In the data rows, 128 means zero.
Here are some numbered points:
[ 50 158 111 174 156 128 130  66 164 103 138 115 163 158  83 109 104  84
 160  96 159   5] 0
[ 86 177 106 147 131 116 130  65 157 133 162 171 144 104 102 152 121  86
 136  70 115  99] 1
[118 218  75  85 101 126 159  71 157 159  77 180 147 159  54 171 106  79
 128  64 144  42] 2
[179  86 152 101 127 109 144 157 110 158 110  80  79  94 199  86 159 167
 140 163  67 145] 3
[ 84 146 106 167 144 132 118  76 142 120 128 124 157 164 106 140 132 136
 124 117 115  71] 4
[ 76 188 122 162 165 110 166  68 110 174 104 147  64 167 105 196 145 143
  93  72 151 167] 5
[ 65 108  85 198  16 166 134  94 148 129 127  68 240 111 110 136 173 123
  69  99 199 106] 6
[165 164 178 150 107  85  72 110 131 181  58  95 141  96 188  93 206 158
  67 162 120 127] 7
[181  95 163 103 145 148 162 182  88 133 135  90  77 166 103 132 127 139
 165 184  91 151] 8
[150 137 197 141 137 146 167 137 114 127 114 147 123 134  58 128 134 140
 146 104  63 149] 9
[155 140 154 156 135  99 134 138  92 176  51 156  80 226 120 194 167 183
  59 127 167 181] 10
[101 176  77 120 133  95 100  79 190 150 125 158 167 113  89 166  87  90
 114  92 169  59] 11
[177  74 106  70 122 186 225 180  47  94 144 113  44 153 129 146  79 105
 147 218  72 132] 12
[175  61 139 121 117 188 181 178  93  25 165 151 135  81 167  66  97 140
 163 117  87 161] 13
[124 177  31 112  97 145 109 180 103  96 161 156 164 177  98 153  76  42
 163 146 175 119] 14
[186 118 172  93 121 183 183 188 104  83 127 142  81 139  60 147  94  94
 166 177  71 129] 15
[ 96 158 135 173 120  91 144  69 131 168  79 163  86 176 122 187 142 144
  60  98 188 184] 16
[106 101 142 166 144 162 111 135 123  61 166 103 172 145 128  93 125 159
 136 129 128 137] 17
[145 160 161 161 128  89  69 119 136 165  71 129 146 132 175 123 186 157
  95 164 137 118] 18
[141 108 186 142 193  74  80 142 141 157 103  93 133 146 151  94 162 156
 123 180 119 146] 19
[ 99  89 155 143 151 156 112 130 175  49 170 171 176  18 143 113 101 106
 156  55 149 154] 20
[ 59 155  86 158 133 148 121 118 134  74 154 122 184 184  96 141 117  91
 151 139 155  47] 21
[147  54  52  87 101 225 235 197  40  37 184 144  87 109 206 115  58  81
 149 136  96 151] 22
[130 129 236  66 162  92  67 182 137 124 156  65 173  33  98  50 191 114
 207 169  34 107] 23
[192 138 181 155 139  80  92 119 110 186  90  89  74 127 183  85 194 209
  80  88 124 170] 24
[101 104 115 210   0 171 188 146  82 140  74 175 133 179 137 139 176 116
  50 114 197 224] 25
[116 169  30  79  85 129 124 102 174 156 106 105 201 102  35 138  99 111
 138  56 173  14] 26
[170  71 178 130 140 153 146 144 113  81 139 128 114 116 129  86 142 177
 143 124  70 152] 27
[196 121 177 134 105 123  99 165 117 165  68  88 147  92 148  67 209 198
 100 107 139 141] 28
[111  31  87 215  20 167 153 104 142 127  67  35 169 110 181  35 188 198
   4  44 254 162] 29
[125 167  62 130 130 146 104 168 104 114 153 149 164 194 110 143 100  89
 162 164 176 129] 30
[162  68 105  79 141 180 221 162  55 112 125 103  22 179 133 163  81 133
 147 226  67 129] 31
[173  66 100  89 133 176 225 151  60 111 139 102  38 138 150 136  79 136
 140 193  87 140] 32
[101 165  46  49  99 121 129 116 187 170  92  74 199  95  42 136 118 123
 150  75 149   3] 33
[118 109 126 147 133 158 127 127 157  82 167 118 169  83 127  83 133 169
 139  77 115 127] 34
[ 74 157  81 154 151 164 116 158  65  61 190 195 148 207 139 162  77  68
 150 187 148 123] 35
[167 170 167 100 137  59  57 126 163 193  49  77 132 123 180 114 188 162
  95 147 148 117] 36
[143 125 243  59 163  81  85 172 126 144 154  68 144  47 112  44 197 120
 194 183  25 121] 37
[ 80 133  95 118  81 178 144 153 177  20 206 135 217  61 100 121 116  53
 201 103 118  44] 38
[167 101 175 149 124 151 164 145  68 140 140 125  85 132 143 102 150 188
 115  73  95 182] 39
[165 148 199 108 151 131 151 170  97 148 129 117  96 136  58 141 146 130
 172 133  63 151] 40
[184  87  93  79  93 179 177 182  73 101 165 133 102 105 155 114  71 111
 162 141 111 152] 41
[ 85 203 132 156 156 136 183  80  95 157 101 183  61 167  88 197 139 132
 121  88 125 150] 42
[ 91 108 148 149 175 117  91 106 171  74 183 134 163 115 118 131  91 117
 144 158 139  96] 43
[188  63 148 127 126 160 186 158  72 112 125 104  67 139 155  88 130 178
 125 128  91 177] 44
[154  63 144 182 163 129 122 137 104 108  89 107  83 210 153 127 146 198
 100 142 136 164] 45
[171  54 136 125 120 182 175 160 102  51 159 151 122  94 174  69 106 146
 157 119  65 145] 46
[143 155 200 121 148 130 164 126 126 136 121 161 100 132  53 146 123 113
 169 125  85 153] 47
[146 159  93  82 108 128 134 122 147 146 123 138 142 128  72 149 101 109
 140 127  95  46] 48
[164 118 134  96 159 112 147 154 117 162 107 106  50 158 116 172 108 155
 144 184 114 132] 49
[ 90 136  97 148 125 148 130 105 101 144 177 156 121 129 136 159 132 137
 122  88  90 122] 50
[126 154 107 101 128 101  97  96 176 143 150 173 153  83  94 156  85 103
 126 110 148 119] 51
[168 106  96  85  85 191 181 192  85  73 182 164 116 108 155 130  82  74
 157 154  86 130] 52
[130 196  72 112 116 129 137  91 140 149  72 174 143 186  47 173 105  79
 142  93 147  27] 53
[133 162 217 149 209  33  50 123 104 170 120  70 107 165 165  80 187 162
 139 226  56 138] 54
[130 118  83  94  92 163 125 160 180 103 170  93 208  76  74 119 105 131
 167  88 129  80] 55
[ 41 182  93 182 122 143 146  40 130 127 161 170 137 136 112 157 140  96
 110  58 114  82] 56
[186  86 143 137 123 152 191 153  56 156  66 163  51 213 116 202 138 172
  83 149 141 194] 57
[148  91 199 144 142 143 138 137 123  83 133 128 136  99 109  77 140 182
 133  87  86 161] 58
[174  81  95  79 120 168 203 165  76 116 141 103  47 162 128 159  77 120
 146 204  82 120] 59
[193 176 170 119 101  71  60 130 139 206   9  36 136  91 206  66 218 181
  66 165 151 126] 60
[150 165 138  88 136 128 147 120 172 115 119 179 129 122  55 151  84  65
 163 129 118  93] 61
[124  64 172 131 169 143 131 122 132  89 165 171 114  57 160 102 104 127
 160 112  88 146] 62
[ 82 128  75 188  88 171 126 192  64 102 125 169 152 205 135 160 138 114
 116 130 190 193] 63
[170 118  83  76 116 119  94 155 154 129 140 138 139 110 115 119  83 136
 132 135 137 122] 64
[155  92 137 163  61 132 146 118 150 153  43 146 125 169 139 135 161 174
  46  98 204 172] 65
[105  78 157 143 195  79 131 105 120 172 150 123  68 100 168 122 107 143
 142 166 120 146] 66
[122 139 132 144 143 145 130 117 116 111 134 149 129 184  89 155 115 108
 135 158  93  35] 67
[131 123 136 115  93 162 151 144 151  82 160 154 154 118 106 144 109  77
 159 150  87  84] 68
[122 100 154 186 188 130 108 120 121 102 119  81 111 185 130 103 157 187
 106 131 109 150] 69
[128 132  53  72  79 136 114 138 164 145 130 104 181  98  58 132 101 112
 158 102 124  30] 70
[152 107 132 118 139 173 174 181  49  98 171 134  79 185 128 164  82 115
 142 201  95 143] 71
[138 167 161 126 180  82  94 138  91 186 112  87  57 154 164 119 183 169
 125 177  79 127] 72
[ 86 194 138 106 161  65 114  84 165 185 119 139 102 118 123 160 117 115
 123 105 156 151] 73
[183 121 107  79 121 148 107 136 160 132 109 109 158 118  72 110 100 162
 147 111 133 101] 74
[150 136 111 124 148 104  93  96 161 139 136 143 150 118 107 131 102 157
 116 107 140 117] 75
[ 78 125 138 180 174 119 110  79 130 112 163 116 123 130 134 112 132 165
 126  82 103 139] 76
[ 95 167 102  58 159  51  82  66 196 173 109 159 135  97 117 169  90  88
 114 112 159 115] 77
[128 129  76  94  87 156 128 150 164 112 165 111 180  92  74 132 108 110
 173 115 105  33] 78
[143 133  78  92 125 126  96 129 165 145 134 116 177  98  77 132  90 149
 130 112 164  97] 79
[ 73 162 103 169 134 148 121  76 132 113 154 130 159 153  98 134 127 119
 128 104 138  70] 80
[151 132  92  66 134  99  86 122 167 123 167 167 118 100 112 169  75  83
 145 170 127  77] 81
[132  67  92 100 117 176 193 146 116 120 186 115  85 106 151 143  95 112
 157 208  49  56] 82
[146 149 111 106 133  98  92 101 157 148 148 175 122  90 104 159  81 110
 135 120 147 140] 83
[122 181 151 151 151  92 122  88 112 173  86 173  88 174 143 191 162 143
  90 103 138 156] 84
[139 139  81 105  69 182 124 175 148  82 183 114 203 104  96 129 104  97
 182 112 148 104] 85
[114 153 136 132 156 140 134 177  67 113 175 141 124 188 136 139 118  96
 154 161 119 160] 86
[149  60 124  66 142 124 199 175  63 156 140   0  69 110 193  70 137 145
 166 153  66 152] 87
[187 109 128  79 149 162 167 159 106 127 108 126  50 159  77 162  80 132
 150 182 109 122] 88
[ 66 119  51 192  46 175 131 178 103 114 145 123 194 173 122 148 148 100
 111 109 211 175] 89
[ 92 146  93 131 117 138 116 109 122 150 190 180 121 127 128 176 114 101
 136  99 113 117] 90
[ 63 161 120 178 175 145 120  99 113  79 102 162 146 226 105 163 130  97
 131 151 117  39] 91
[127 163 161 120 169  99 125 142  84 180 140 113  77 131 166 120 164 142
 136 137  84 145] 92
[118 187  79 102  85 134 150  89 174 142 114 161 157 122  44 152 108  78
 165  64 127  41] 93
[161 125  72  81 129 120  88 122 173 139 126 123 170 104  92 123  93 166
 121  91 152 105] 94
[ 76 181 120 175 107 131 142  59 126 159 137 172 119 151 125 186 138 111
  89  75 131 148] 95
[142 208 210 144 175  33  49  89  90 199  88  89  57  88 190  92 216 161
 100 152  72 153] 96
[ 99 220  98 116 140 126 177  89 119 186  78 208  66 174  58 220 117 111
 113  84 140 142] 97
[202 162 189 151 131  67  82 120 104 189  80  79  81  89 189  58 213 207
  71 105 114 157] 98
[165  99 108  95  97 157 147 167 105 102 159 163 114  89 144 139  79  93
 157 136 123 152] 99
[156  77 106  98 127 182 172 173 116  52 191 185  87  71 170 112  64  85
 173 114 110 140] 100
[157 120 200 113 179 122 134 150 132 123 138 111  98 136  71 134 113 129
 176 179  84 122] 101
[105 145  99 130 114 139 115 115 113 138 184 158 130 126 132 164 124 132
 138 104  92 106] 102
[110 122 166 171 198  83  99 111 135  89 167 136 109 182 103 142  88 106
 138 210 142 120] 103
[129 119 218  63 141 101  76 182 149 125 156  78 182  45 100  60 177 126
 206 159  52 103] 104
[126  94 111  84 145  96 110 117 164 134 169 164 107  70 149 140  88  97
 148 160 110 109] 105
[ 95 119 144 115 166 119  98 128 181  50 187 226 142  53 145 141  72  51
 168 108 120 126] 106
[122 156  79  92  70 159 135 177 165  95 175 111 201 115  69 137 120  63
 193 119 136  93] 107
[149 216 224 138 182  24  47  73  80 207  89  74  54  88 193  80 223 162
  91 154  63 159] 108
[100 139 159 117 158 121 113 138 159  70 180 185 146  97 129 124  98  71
 175 135 122 128] 109
[162 131 221  91 137  84  63 157 136 172 108  96 159  62 145  65 215 156
 139 160  80 129] 110
[134  88 156 131 154 149 124 121 154  71 170 188 120  51 148 113 102 116
 160 105  94 134] 111
[ 66 144 145 185 196  61  82  56 181  96 151 139 138 146 141 137  69  91
 115 178 176  97] 112
[ 87 152 121 173 198 133 140 130  64 108  80 199  97 255  81 218 119 121
 104 214 119 146] 113
[ 51 152 126 153 165  83  96  56 172 140 148 184 107  82 127 162 103  88
 122  82 150 148] 114
[117 145  76 119 119 144 122 115 172 127 142 101 195 104  62 129 106 139
 149 106 131  21] 115
[185   0 136 153 148 156 185 151  86  91 120  40  44  97 224  30 136 215
 133  89  87 184] 116
New points follow, each followed by the numbers of its three nearest points above, nearest first.
[156 137 178 118 207  88 117 163  82 167 145  61  87 190 137 126 145 156
 155 226  60 142] 72 54 8
[128 138 140 181  30 148 167 144  72 156  90 186 121 193 133 163 161 127
  81  95 166 216] 25 65 63
[207  93  91  96 105 167 141 177  92 106 136 119 111 108 139  90  91 152
 146 142 117 153] 41 99 44
[ 55 124 147 191 178  77  84  50 180  87 161 133 160 130 122 138  94 104
 110 154 179 103] 112 43 103
[103 164 137 134 169  75 101  80 156 183 131 134 107 111 155 155 131 139
 102  98 147 142] 73 75 114
[118 174 164 164 129 138 208 116  66 148 105 205  70 189  82 194 139 111
 124 104 114 195] 42 97 5
[159 164 168  97 138 131 184 133 142 144  82 172 102 160  31 161  99 102
 159 123 107 146] 47 61 9
[134 185 144  36 154  34  33 131 177 204  59  48 141 119 159 118 181 151
 129 176 133 102] 36 60 18
[217 152 195 144  87  70  55 132 121 203   3  22 123  72 216  41 243 192
  32 165 137 135] 60 7 98
[118 175  56  78  77 123 117 149 146 162 130 107 170 129  82 127 103 115
 150  98 167 137] 79 94 64
[162 130 114  98 159 132  91 159 161 141 135  71 166 148  97 109 119 169
 158 142 126  99] 74 79 64
[ 77 160  74 154 122 153 118 130 116  82 153 136 175 190  91 144 108  79
 156 143 161  48] 21 80 30
[ 98  70 132 213 194 117  86 104 130  75 116  52 122 190 162  74 147 211
 101 133 125 146] 69 45 17
[ 69 141  96 186 119 135 115 139 109 109 134 185 135 188 138 159 125  86
 109 141 185 179] 63 30 89
[166 110 164 164  66 130 101 131 128 163  51  69 168  72 171  61 217 187
  70 124 170 123] 28 7 60
[119 142  73  91 115 108  82  95 195 130 144 156 172  69 102 157  83 110
 111  94 164 112] 51 11 79
[ 55  73  60 196  24 162 121  75 179 134 116 108 188  98 143 140 156 106
  34  72 241 134] 6 89 29
[138 165 135  37 143  72  66 138 188 193  70  99 156 148 128 144 149 134
 133 158 143 106] 36 77 18
[ 86 154 132 181 114 125 134  70 126 144 139 157 127 135 125 145 157 141
  97  58 112 144] 95 50 76
[132  67  85  84 120 181 185 178 100  57 189 180  92  86 176 130  59  88
 168 133 105 126] 100 52 99
[145  55  76  86 120 192 183 158 103  94 190 148 100 112 176 136  82 107
 153 193  59  82] 82 52 41
[164 126 166 165 113 114  90 158 117 166  74 101 149 116 168  78 205 191
  97 139 143 144] 28 7 18
[107 155 165 160 190 150 151 124  90 100  75 168 106 239  54 176 118 110
 131 181  98 111] 113 91 67
[136 126 166 180 173  80  95 103 116 155 111  72  96 131 171  72 182 205
  98  93 126 170] 24 69 98
[ 80 116  68 166  42 157 131 103 164 145 122  68 245  95  76 133 155 149
  99  61 188  30] 6 115 26
[127 182 138 146 109 145 198 134  73 149 119 198  84 169  87 177 130  85
 150 110 111 189] 42 47 97
[177 116 130  88  89 191 187 204  86  49 186 163 120 108 124 123  93  68
 177 159  76 151] 52 41 99
[115 111 134 172  55 129 158  81 158 157  57 160 132 151 144 156 151 130
  24 108 201 187] 65 16 25
[170 145 204 101 143 126 149 173  94 140 132 113 105 141  69 136 139 137
 168 146  68 145] 40 101 9
[119 127 154 166 152 111 120  85 119 150 148 133 113 110 133 111 164 169
 108  52 119 167] 76 39 50
[123  96 125 154  61 150 145 118 148 147 108 145 166 127 137 146 157 142
  91 106 141 132] 65 50 75
[146 149 163 101 164  99 132 154  72 178 135  79  87 121 167 100 163 156
 149 138  94 160] 92 72 3
[189 115 164  87 105 192 186 190  84  70 151 135  98 134  86 133  90  94
 165 187  69 147] 15 71 52
[166 117 216  65 160  73  96 173 114 150 142  58 130  64 133  45 190 151
 184 185  21 128] 37 23 104
[107 152 109 168 152 139 122 142  82 106  95 201 124 240 111 188 123 103
 117 183 139 157] 113 86 63
[ 50 147 124 166 155 133 123  93 185  71 174 117 174 113 102 119 112  73
 165 111 143  40] 0 21 80
[ 79 112 144 150 168 110  96 110 180  69 196 148 151 104 130 134  88  78
 159 174 127  89] 43 109 106
[131 127 146 172  95 141 150 147  67 162  81 170  99 224 131 179 163 158
  77 121 165 198] 10 57 16
[ 93  33  80 204  33 162 136  86 160 130  77  81 162 102 172  76 165 171
  18  51 255 152] 29 6 65
[ 71 187 119 163 169 140 151  72 107 143 110 183  92 197  93 201 129 104
 111 117 129 118] 42 5 95
[116 139 181 112 185  90 100 174 113 133 161  86 136 182 110 109 146 117
 174 215  80 116] 101 19 86
[143  50  31  73  82 230 245 211  31  34 189 141  97  99 213 122  50  62
 159 127  92 148] 22 52 41
[147 126 165 109  94 161 145 200 115  96 151  92 180  85 103  76 152  91
 204 105 121 168] 85 107 34
[116  90  84 179  77 148 100 105 152 144 101  58 211 118 137  94 182 186
  58  93 199 104] 6 29 65
[162 150 146 136 123  94  76 132 146 164  65 120 150 142 164 128 180 158
 100 172 134 110] 18 36 7
[148 125 179 154 153 113 136 122  91 167 111 119  83 147 121 119 170 197
 110  80 109 180] 39 24 92
[145 169 177  99 153  89 128 141  82 178 136  92  85 130 154 109 164 145
 150 152  81 159] 92 72 3
[163 155 103 105 150  88  74 121 163 177  91  77 132 120 151  95 165 195
 116 109 131 115] 36 18 75
[135 173 143 147 115 147 181 119  83 165 109 183  94 168  89 175 133 109
 142  99 114 179] 42 47 9
[142  35  89 216  36 153 139  99 134 122  69  14 171 114 170  17 198 215
  21  50 229 142] 29 65 6
[115 129  74 142  37 153 139 103 171 156  88  82 210 122  77 167 149 134
  65  85 187  65] 6 26 115
[135 144 129 109 196  76  65 133 166 167 118  55 154 172 134 114 135 171
 136 180 126 102] 19 36 72
[192  78  93 140 105 131 121 146 133 152  89  86 147 127 158  86 143 224
  99  74 164 155] 28 65 24
[108 179 196 151 209  35  58 104 126 185 113  82 101 146 158 106 180 151
 118 196 100 138] 54 72 19
[135  52  45  78 102 211 207 208  55  49 200 164  89  93 203 116  52  62
 166 124 107 137] 22 100 52
[172 152 114 119 144 120 130 107 139 160 107 133 114 154 101 141 127 172
 118  99 129 138] 75 74 94
[ 63 145 117 180  74 128 120  52 155 142 141 153 159 116 122 159 149 102
  87  72 176 143] 95 56 1
[127 135 108  77 133 112  92 137 194 110 164 154 174  72 102 142  91  91
 148 113 157 123] 51 83 79
[130  97 131  58 164  90 110 138 148 166 139 120  89  81 144 136  95 113
 157 185 113 123] 105 66 81
[ 71  80  82 195  98 140 108  91 173 118 109 105 171 109 142 127 136 140
  62  82 246 152] 6 65 89
[119  56  83 219 130 134 106 105 156 100  89  61 153 158 164  48 160 223
  71  57 208 147] 29 69 65
[147 106 155 121 152 150 134 147 150  59 174 213 109  55 137 118  83  93
 173 119  98 147] 111 62 109
[ 83 157 100 148 143 153 118 146  91  82 181 186 141 184 133 154 107  76
 151 165 121 126] 35 86 30
[179 105 159  67 150  84 122 165 104 169 120  19  71  92 174  59 152 182
 153 161  64 138] 3 87 72
[107 113  86 166  52 151 109  95 164 155  99  78 202 101 123 123 156 173
  60  88 198 107] 6 65 79
[ 78  94  76 195  76 152 111  82 159 137 124  69 219 131  99 130 154 167
  81  85 180  75] 6 4 80
[149 111 145 123 131 162 116 168 158  86 167 131 179  67 120  90 114 142
 170 106 125 128] 34 111 55
[108 167  97   0 142  64  87 134 205 168 112 108 166 114  85 146 110  77
 155 134 146 102] 77 51 79
[ 92 147 130 177  73 126 117  57 156 147 111 151 155 130 121 160 154 128
  67  82 160 123] 95 16 4
[ 71 121 156 144 172  97  91 132 172 143 157  94 171 133 110 120 152 121
 153 201 113  89] 43 19 103
[142  54  42  58  86 238 245 206  39  39 193 125  84 107 186 128  51  64
 160 148 102 144] 22 52 41
[135 122 132 172 112 124 145 145  78 165  35 187  99 245 117 201 164 161
  56 144 176 195] 10 57 16
[160  84 151  67 119 173 189 204  71 114 163  79 109  98 148  79 119  99
 185 105  90 162] 41 46 13
[133 148 132 130 113 163 173 177  36 149 164 158  92 170 115 169 120 122
 157 102 108 189] 86 71 39
[167 160 141  76 125 131 133 131 157 128 110 164 103 131  52 169  69  83
 167 152 120 121] 61 48 47
[141  76 114 169  86 174 133 124 149  94 126 110 192  77 147  71 162 191
 108  38 162 141] 34 58 17
[152 144 161 105 135 107 146 172  60 167 144  88  71 136 145 107 155 140
 155 131  84 157] 92 8 40
[101 124 138 170  73 114 152  60 156 160  81 163 126 134 140 164 143 118
  40 112 196 185] 16 65 95
[ 98 152 124 143 178  63  73  72 190 131 141 170 152 120 121 157  74  85
 117 161 175 108] 112 51 77
[189   0 104 139 129 190 213 165  71  58 119  45  21  86 237  32 106 204
 128  85  92 184] 116 44 46
[ 58 152 154 187 219  63  85  49 177  55 180 123 133 146 130 126  70  94
 130 184 161  97] 112 103 43
[162 128  97 108  74 186 137 200 123  54 180 127 174  96 109 106  99 102
 189 122 133 145] 85 99 107
[ 49 120  65 196  46 162 112 145 127 111 147 112 204 161 114 158 161 116
 102 102 201 126] 89 6 63
[133 117 180  77 115 151 141 210 121  82 171  92 172  75 106  68 134  83
 224 118 101 146] 104 85 68
[150  97 139 117 131 158 129 144 160  88 160 117 164  99 103 109 122 152
 156 115 100 100] 34 74 17
[172 149 185  97 122  81  82 141 144 187  56 107 142 122 159 115 175 165
 111 127 135 137] 36 18 7
[ 44 156 141 164 178 103 104 104 148 120 141  92 156 172 117 123 161 112
 147 181  98  48] 4 80 91
[147  52 117 209  41 157 140 117 133 129  78  55 160  95 179  37 186 202
  50  49 196 156] 29 65 28
[ 84 150  88 189 104 159 125 165  68  94 129 191 147 211 130 168 125  98
 123 137 168 188] 63 30 35
[130 103 113 175  37 150 123 100 137 146  61 124 170 166 125 149 183 157
  37 107 195 130] 65 6 25
[176 185 168 101 119  51  51 141 144 207  21  23 145  89 201  68 212 178
  78 160 140 124] 60 36 7
[142  92 107  97 115 152 182 186  57 136 169 122  92 118 160 125 106 119
 159 131 104 156] 41 99 52
[129 120 164  73 139 113  94 177 173 125 166  89 191  65  98  86 152 128
 206 144  85  98] 104 23 37
[181 105 103 113 131 136 114 150 117 126 132 137 128 112 132  89 104 177
 144 132 127 128] 64 74 75
[107 174  66  54 138  57  78  79 194 143 133 203 135  86 116 185  58  49
 110 117 173 108] 77 51 11
[155 144 139 130 121 118 121 117 103 164 135 135 105 142 130 115 142 178
 117  73 132 168] 39 75 92
[169  83 170 174  82 129 150 113 102 152  72 128 114 174 141  99 180 207
  64  65 155 194] 65 39 24
[166 183 126  97 140 133 165 109 131 176  53 174  86 173  47 180 102 130
 131 100 139 152] 97 42 47
[177  12 119 138 157 130 181 161  75 135 130  33  39 101 222  48 140 196
 145  92  75 156] 116 87 44
[127  78 126 148 107 168 129 125 160 107 116 124 173  66 152  83 138 183
 118  39 170 149] 34 58 20
[142  60 155 168 101 128 145  98 140 121  94 150 120  89 176  93 135 163
  84  60 173 194] 65 39 58
[151 137 153 164  97 105 156 118 107 170  39 174  79 202 102 190 177 169
  37 130 175 185] 10 16 65
[176 109  95  65  78 206 201 197  65  47 182 159 102 118 155 131  61  65
 178 158 100 158] 52 41 22
[140  86 119 182  94 130 132 111 119 147  43 133 112 210 151 128 170 192
  47  98 196 170] 65 10 45
[151 133 142 131 167 152 151 174  78  95 135 149  99 208  85 174 100 102
 139 214  90 130] 71 86 88
[197 168 198 134 116  65  56 124 121 192   2  45 121  88 217  58 238 194
  45 167 130 130] 60 7 98
[162 123 156 168  93 123 148 144  78 172  14 178  87 244 111 198 171 175
  33 153 178 191] 10 57 65
[ 99  93 118 198 160 121  78 100 156  95 131  87 174 151 145 104 123 171
 112 130 186 125] 17 69 76
[172 110 166 163  92 117 153 137 101 171  30 160  83 216 118 182 182 184
  40 119 176 199] 10 65 57
[ 93  84 100 184  33 153 121  95 170 144  81  82 215  85 148 103 181 152
  29  91 227 104] 6 29 65
[110 120 130 121 105 163 146 160 152  77 187 140 173  99 125 134 118  78
 181 166  86  80] 68 109 78
[154  92 127 118 145 172 174 176  74  75 186 147  92 151 156 138  60  91
 164 193 114 124] 71 52 41
[171 115  91  73  75 187 168 207  83  83 179 162 133 123 132 123  71  64
 173 149 104 140] 52 41 99
[ 58  64  82 192  17 165 152  72 188 126  88 130 174  91 159 138 152 111
  21  64 251 169] 6 29 65
[159 143 151  92 139 152 141 135 153 104 110 145 137 130  40 127 109 103
 163 136  88 103] 61 47 48
[126 174 167 125 146 162 198 130  90 137  81 203  80 166  37 174 126  99
 145 119  83 158] 47 9 42
[105 160  94  56 129  79  86  98 205 171 103 150 170 107 109 171  92 105
 105 102 184 122] 77 51 11
[147 125 158 141 164 159 157 171  54  86 144 142  93 203  88 164  97 112
 136 214  94 146] 71 86 8
[147 143  90  76  84 139 127 154 145 133 158 130 136 135  84 139  95  74
 161 166  84  43] 48 78 68
[111 203 103 130 148 127 172 100 106 183  71 205  74 193  45 224 118 107
 115 112 133 126] 97 42 5
[103 158 136 169 122  95 136  78 124 175  82 162  82 173 125 177 153 151
  76  90 188 180] 16 84 5
[140 134 103  75 134  94  89 135 164 135 159 175 119  96 122 161  78  83
 149 152 133 111] 81 105 83
[ 30 162  97 185 153 147 137  70 160  89 132 100 179 166  79 116 128  92
 167  82 141   0] 0 21 80
[132 169 196 103 165  78 114 139 107 177 149 128 100 120 148 111 162 142
 164 113  82 155] 92 72 40
[144 149  95  81 140  85  85 130 174 120 173 183 111 112 117 165  53  66
 141 174 158 103] 81 83 105
[190  42 133 133 145 142 149 139 100 123 131 128  59 100 185  75  97 188
 126 123 107 164] 44 27 3
[162 175 131  79  99 159 160 145 134 118 104 166 116 141  52 156  80  78
 158 130 116 129] 61 48 47
[ 15 205 104 169 131 119 137  13 136 147 159 178 118 108 130 172 143  88
 107  62  99  93] 56 1 95
[123  79  79  94 130 169 167 161 101 118 204 152 101 100 158 130  94 110
 162 160  76  93] 82 52 99
[190 157 161 100 117  78  90 129 139 192  32 109 121 143 169 126 178 173
  92 139 154 143] 36 18 7
[ 82 174 169 146 166  61 114  75 133 195 121 113  80 115 155 134 155 150
  86  89 154 166] 73 84 5
[ 96 132 132 172  99 120  82  91 171 152 107 106 182 110 149 125 183 139
  78 129 175  92] 18 4 75
[139  91 112 127 101 170 130 147 152  69 171 120 181  82 127  91 124 151
 162 111 109 104] 34 55 17
[123 143  83  78 113  99  96 107 169 138 165 169 136  97 105 162  93  81
 135 134 118  44] 81 51 48
[185  69 123 131 118 175 180 162  64 112 141 112  73 110 175  82 112 173
 122 101 112 174] 44 39 46
[146 106 185 152 133 134 134 126 122 115 130 134 140 118 118  83 168 174
 127  94 100 160] 58 27 39
[125  87 181 142 176 137 107 172 124  80 154  42 180 136 118  53 151 191
 167 152 119 140] 17 58 69
[ 52 156  72 182 140 163 117 173  58  54 165 193 163 224 141 166  97  76
 139 169 171 153] 35 63 30
[137  67  63  82 109 220 214 201  56  53 203 165  94 112 188 126  57  66
 170 131 100 135] 22 52 100
[131 108 139 188   1 169 158 164  64 153  59 138 130 170 169 111 191 143
  62 125 198 205] 25 65 63
[133  63  95  68 118 158 189 186  79 115 174 124  81  94 170 130  65  96
 165 148 106 147] 41 99 52
[187 141 167 146 142 106 121 114 117 175  99 109  92 149 143 111 162 196
  97  90 124 172] 24 39 98
[ 81  62  96 190  32 163 134  77 173 135  85 101 187 107 145 133 157 144
  29  78 240 148] 6 29 65
[ 87 179 188 142 175  80  80  88 129 158 155 147 118  92 149 107 188 111
 149 167  57 113] 92 72 19
[ 27 164 124 183 178  89 117  40 165 122 169 158 110 129 107 155 100  89
 119  92 151 125] 114 1 56
[154 127 217 103 141  99  86 161 120 161 131 116 139  60 141  64 209 150
 152 160  54 120] 110 37 104
[149  96 140  69 144 142 163 180  75 148 162  68 112 145 140 104 112 111
 166 168  89 143] 8 87 41
[ 95 142 122 175 173 131 133 113  86 127 123 155 102 221 104 187 124 131
 120 172 100 134] 113 67 86
[107 147 114 151  63 139 133  70 151 156 101 157 155 137 108 185 151 118
  77  83 151 101] 95 4 1
[105 167 125 170 202 130 145 118  66 124  62 200  90 255  72 211 120 116
 122 203 110 135] 113 91 42
[119 135 143 155 185  96  97  84 155 121 112 141 125 173 103 158  84 114
 125 174 158 118] 103 112 75
[ 62 153 152 158 210  80  72 113 121 136 135 116 141 222 144 152 153 109
 143 241  83  89] 103 91 54
[137 169 100  65 103 111 125 111 161 156 116 148 125 130  68 166  98  87
 148 115 116  47] 48 93 61
[175 128 182 112 141 179 164 187  85  76 133 145 106 158  61 147  95  94
 159 185  72 135] 15 71 8
[102 123 152 164 190  72  74 118 146 163  91  85 150 152 162 113 155 166
 114 177 150 139] 19 18 69
[ 36  68  74 200  19 161 149  58 192 107  97 132 166  75 174 140 137  88
   1  69 255 177] 6 29 25
[161 162 181 103 146  97 137 157  61 165 155 105  80 125 137 105 164 141
 160 128  66 156] 92 40 72
[ 97 146 125 178 205 133 141 113  68 116  84 177  87 255  89 210 131 137
 103 210 106 139] 113 91 42
[116 170 164 125 151 139 165 104 139 118 132 184 113 117  66 158 127  92
 155 108  87 129] 47 61 9
[ 82 174  98  82 167  61  97  70 200 163 125 150 143 119 106 169  96  86
 119 124 157  91] 77 11 51
[123 176 103 152 166 138 132 118  99 136  87 200 103 247  61 197 115  94
 125 160 120 117] 113 91 67
[ 61 142 137 173 169 130 129  85 164  72 149 106 164 151  87 114 113  87
 156 129 132  33] 0 21 80
[108 103 133 168  75 141 119 122 154 145 129 154 180  75 147 134 162 129
 120  98 146 127] 34 102 75
[203  88  89  96 120 151 117 156 117 119 137 122 115 113 142  89  96 168
 135 135 113 142] 64 41 74
[ 91 170 100 145 116 118 133  60 154 150 150 164 149 107 100 163 126 125
 114  73 124 105] 1 56 95
